x =
array([[-14.2, -19.7,  -6.5, -19.8,  -9.8, -16.8, -17.3, -17.4, -20.4,
        -21.7, -19.2, -14.9],
       [-13.8, -20.7, -11.4, -21.6, -18.8, -22.1, -11.7, -17.4, -13.7,
        -23.4, -24.2, -15.5],
       [-13.3, -21.0, -10.5, -22.5, -19.0, -23.0, -10.7, -17.2, -12.8,
        -24.5, -24.8, -15.2],
       [-16.8, -18.1, -16.7, -18.2, -17.8, -18.4, -16.3, -17.7, -16.7,
        -18.6, -18.7, -17.3],
       [-10.0, -22.0,   8.2, -22.6,  -1.0, -16.0, -17.0, -17.1, -23.8,
        -26.4, -21.9, -12.8],
       [ -9.0, -20.3,  12.1, -22.7,  -4.1, -15.5, -16.3, -18.3, -25.0,
        -25.1, -21.8, -15.5],
       [ -9.5, -20.8,  10.8, -22.5,  -3.0, -15.9, -16.4, -17.9, -24.3,
        -26.0, -21.9, -14.6],
       [ -5.8, -16.7,  22.0, -22.7, -11.6, -14.0, -14.3, -20.9, -27.1,
        -22.1, -21.7, -22.7],
       [-15.2, -18.9,  -9.1, -19.4, -11.9, -16.9, -17.3, -17.3, -19.8,
        -20.7, -19.0, -15.8],
       [-15.4, -19.4, -14.3, -19.9, -18.3, -20.0, -14.3, -17.4, -15.3,
        -20.8, -21.0, -16.3],
       [-13.6, -20.0,  -3.2, -20.4,  -7.6, -16.7, -17.3, -17.3, -21.0,
        -22.8, -20.0, -14.4]])
x[0,0]: -14.2
x[5,1]: -20.3
x[6,9]: -26.0
x[2,2]: -10.5
x[1,10]: -24.2
x[2,10]: -24.8
x[7]: [-5.8, -16.7, 22.0, -22.7, -11.6, -14.0, -14.3, -20.9, -27.1, -22.1, -21.7, -22.7]
x[10,9]: -22.8
x[:, 6]: [-17.3, -11.7, -10.7, -16.3, -17.0, -16.3, -16.4, -14.3, -17.3, -14.3, -17.3]
x[:, 8]: [-20.4, -13.7, -12.8, -16.7, -23.8, -25.0, -24.3, -27.1, -19.8, -15.3, -21.0]
x[10,10]: -20.0
x[:, 1]: [-19.7, -20.7, -21.0, -18.1, -22.0, -20.3, -20.8, -16.7, -18.9, -19.4, -20.0]
x[:, 2]: [-6.5, -11.4, -10.5, -16.7, 8.2, 12.1, 10.8, 22.0, -9.1, -14.3, -3.2]
x[0,4]: -9.8
x[9,0]: -15.4
x[4,1]: -22.0
x[7,5]: -14.0
x[:, 11]: [-14.9, -15.5, -15.2, -17.3, -12.8, -15.5, -14.6, -22.7, -15.8, -16.3, -14.4]
x[5,11]: -15.5
x[:, 4]: [-9.8, -18.8, -19.0, -17.8, -1.0, -4.1, -3.0, -11.6, -11.9, -18.3, -7.6]
x[3,6]: -16.3
x[8,9]: -20.7
x[8,3]: -19.4
x[0,2]: -6.5
x[8,4]: -11.9
x[9,7]: -17.4
x[3,7]: -17.7
x[3,2]: -16.7
x[3]: [-16.8, -18.1, -16.7, -18.2, -17.8, -18.4, -16.3, -17.7, -16.7, -18.6, -18.7, -17.3]
x[2,3]: -22.5
x[4,8]: -23.8
x[1,3]: -21.6
x[4,7]: -17.1

X = [ -6 -70  16 -18  -6  40  34  16  37  21  40]
X[-11] -> -6
X[1] -> -70
X[-5] -> 34
X[-1] -> 40
X[-7] -> -6

W = [-16  28  25  31 -29 -31  58 -33  29  43 -27 -32 -24  28]
W[0]: -16
W[9]: 43
W[6]: 58
W[1]: 28
W[5]: -31
W[8]: 29

B = [[-234.8, -57.3, 219.8, -242.4, 11.6, 199.3, -89.5, -245.8, 210.9, -62.8, 9.3, 16.6, 19.2, -91.9], [102.4, -53.4, -260.4, 115.8, -164.0, -138.4, 194.1, 170.4, -283.0, -33.4, -167.4, -178.2, -175.2, 196.1], [189.9, 21.5, -267.3, 193.3, -63.2, -265.1, 36.6, 201.5, -260.8, 38.0, -65.1, -62.1, -61.4, 40.8], [152.2, -2.2, -289.9, 160.0, -99.9, -200.5, 95.0, 194.4, -291.7, 30.4, -106.1, -107.4, -109.2, 100.7], [-254.8, -118.2, 175.2, -246.3, -62.0, 284.9, 37.1, -230.0, 159.2, -141.0, -62.1, -70.1, -66.4, 35.9], [103.1, 187.6, -132.6, 89.8, 130.6, -241.6, -270.9, 72.3, -124.8, 236.9, 135.6, 140.1, 140.6, -266.2], [136.5, 180.5, -133.3, 99.1, 141.4, -196.0, -222.7, 71.2, -136.6, 207.5, 135.5, 134.3, 129.8, -224.2]]
B[0][0]: -234.8
B[6][10]: 135.5
B[5][11]: 140.1
B[0][7]: -245.8
B[1]: [102.4, -53.4, -260.4, 115.8, -164.0, -138.4, 194.1, 170.4, -283.0, -33.4, -167.4, -178.2, -175.2, 196.1]
B[0][13]: -91.9
B[5][1]: 187.6
B[6]: [136.5, 180.5, -133.3, 99.1, 141.4, -196.0, -222.7, 71.2, -136.6, 207.5, 135.5, 134.3, 129.8, -224.2]
B[4][11]: -70.1
B[2][0]: 189.9
B[0][8]: 210.9
B[2][4]: -63.2
B[3][6]: 95.0
B[:, 12]: [19.2, -175.2, -61.4, -109.2, -66.4, 140.6, 129.8]
B[:, 6]: [-89.5, 194.1, 36.6, 95.0, 37.1, -270.9, -222.7]
B[4][13]: 35.9
B[2]: [189.9, 21.5, -267.3, 193.3, -63.2, -265.1, 36.6, 201.5, -260.8, 38.0, -65.1, -62.1, -61.4, 40.8]
B[4][4]: -62.0
B[6][6]: -222.7
B[6][13]: -224.2
B[3][8]: -291.7
B[3][7]: 194.4
B[6][8]: -136.6
B[3][1]: -2.2
B[5][5]: -241.6
B[2][13]: 40.8
B[3][9]: 30.4
B[5][3]: 89.8
B[3][11]: -107.4
B[1][11]: -178.2
B[1][10]: -167.4
B[:, 1]: [-57.3, -53.4, 21.5, -2.2, -118.2, 187.6, 180.5]
B[0]: [-234.8, -57.3, 219.8, -242.4, 11.6, 199.3, -89.5, -245.8, 210.9, -62.8, 9.3, 16.6, 19.2, -91.9]
B[:, 13]: [-91.9, 196.1, 40.8, 100.7, 35.9, -266.2, -224.2]

arr =
 691  -139  -666    53   472   402  -647    10   204   144   -78
  55  -127   212   -54   -44   481   322   134   274   129   317
 420  -934    95  -132   224   917   469   598   926   340   917
 271   253   100   271   274   126    34   118    78   251     2
 373   399    -3   447   425   -43  -165   -21  -141   412  -347
arr[0, 0] -> 691
arr[4, 9] -> 412
arr[0, 7] -> 10
arr[1, 4] -> -44
arr[0] -> [691, -139, -666, 53, 472, 402, -647, 10, 204, 144, -78]
arr[1, 1] -> -127
arr[0, 5] -> 402
arr[1, 3] -> -54
arr[1, 6] -> 322
arr[4, 3] -> 447
arr[3] -> [271, 253, 100, 271, 274, 126, 34, 118, 78, 251, 2]
arr[4] -> [373, 399, -3, 447, 425, -43, -165, -21, -141, 412, -347]
arr[:, 7] -> [10, 134, 598, 118, -21]
arr[3, 3] -> 271
arr[3, 0] -> 271
arr[4, 2] -> -3
arr[1, 0] -> 55
